In the data rows, 128 means zero.
Some points, each followed by its number:
[132 124  60  67  40  70 119 170  68 140 125 116 135  88 170 152] 0
[ 37  41  90  68 138 110  92 151  83 163 107 141  78 123 129 136] 1
[ 99 112  68  58  42  70 134 188  58 153 103 105 126 106 190 165] 2
[119 124 136 135 164 123 174 113 156 109 185 131 112 184  61 127] 3
[206 174 192 170 177 186 202  28 174  83 202 123  99 205  73  65] 4
[113 105 122 106 114 121  52 177 113 152  68 136 139  49 196 147] 5
[ 63  46 110 109 140  97 134 138  91 159 144 156 111 107 146 144] 6
[154 132  95 121 116  89 154 147 116 128 195  77 158 176  95 109] 7
[153 165 166 160 167 176 210  43 184  67 151 155  73 174 122  75] 8
[ 86  85 119 119 152 124 133 100 138 123 135 191  27 132 139 154] 9
[ 94 124 104 118 114 139  39 179 108 118  70 161 163  54 177 166] 10
[160 158 158 162 173 185 170  45 192 121 153 107 131 183 130  62] 11
[108 148 155 133  99 120  23 205 134 131  37 166 161  37 162 166] 12
New points follow, each followed by the numbers of its three nearest points above by angle, seen from the average point of the numbered points, nearest first.
[132 151 170 162 153 163 142  69 148 164 144 144 138 134 141  61] 11 4 8
[174 197 180 200 138 109  77 185 179  90 115  95 172  88 146 137] 12 10 5
[182 142 173 161 111 146  80 163 156 128  78 110 185  78 162 112] 12 5 10
[157 152 155 159 192 193 171  43 167 130 143 122 136 173 145  50] 11 4 8
[ 94  90  88 131 132  93 131 133 128 129 158 155  79 165 103 169] 9 3 6
[131  92 102 103 127  98 123  97 126 126 148 155  74 149 116 176] 9 3 6
[ 61  71  86 101 123 136 112 115  99 165 115 133  76  95 159 132] 1 6 9
[137 116 111 102 129  94 147 146 125 174 146  32 172 169 114 117] 7 3 2
[146 110 164 151 156 133 181 117 155 111 179  88 138 190  35 124] 3 4 7
[ 86 128 118  68 113 147  84 174  88 140  67 190 143  78 165 179] 10 5 12
[155 108 117 132 110 114 159 125  99 158 156  59 181 156  96  86] 7 3 11
[174 175 164 139 112 150  84 144 164 142  92 116 199  85 141 148] 12 10 5
[ 56  86  93  84 131 142 119 144 120 144  84 178 113 111 160 191] 1 6 10
[110 110 108 114 128  67 149 163 133 121 147 152  74 127 117 196] 9 6 2
[146 120 112 113  95  83 162 146 124 163 159  41 170 142 113  79] 7 0 2
[189 187 173 174 148 155  99 162 173  89  86 113 201  98 136 125] 12 11 10
[ 75  70 104  77 116 112  94 155  83 162 101 139 108 109 151 171] 1 6 2
[131 173 212 163 170 217  70  93 163 109  92 155 148 105 147 113] 11 8 4
[174 219 166 199 116 152 111 148 185 109  74  94 184  48 117 129] 12 10 11
[104 100 133 129 151 122 145 130 138 148 146 116 115 135  86 104] 3 4 7
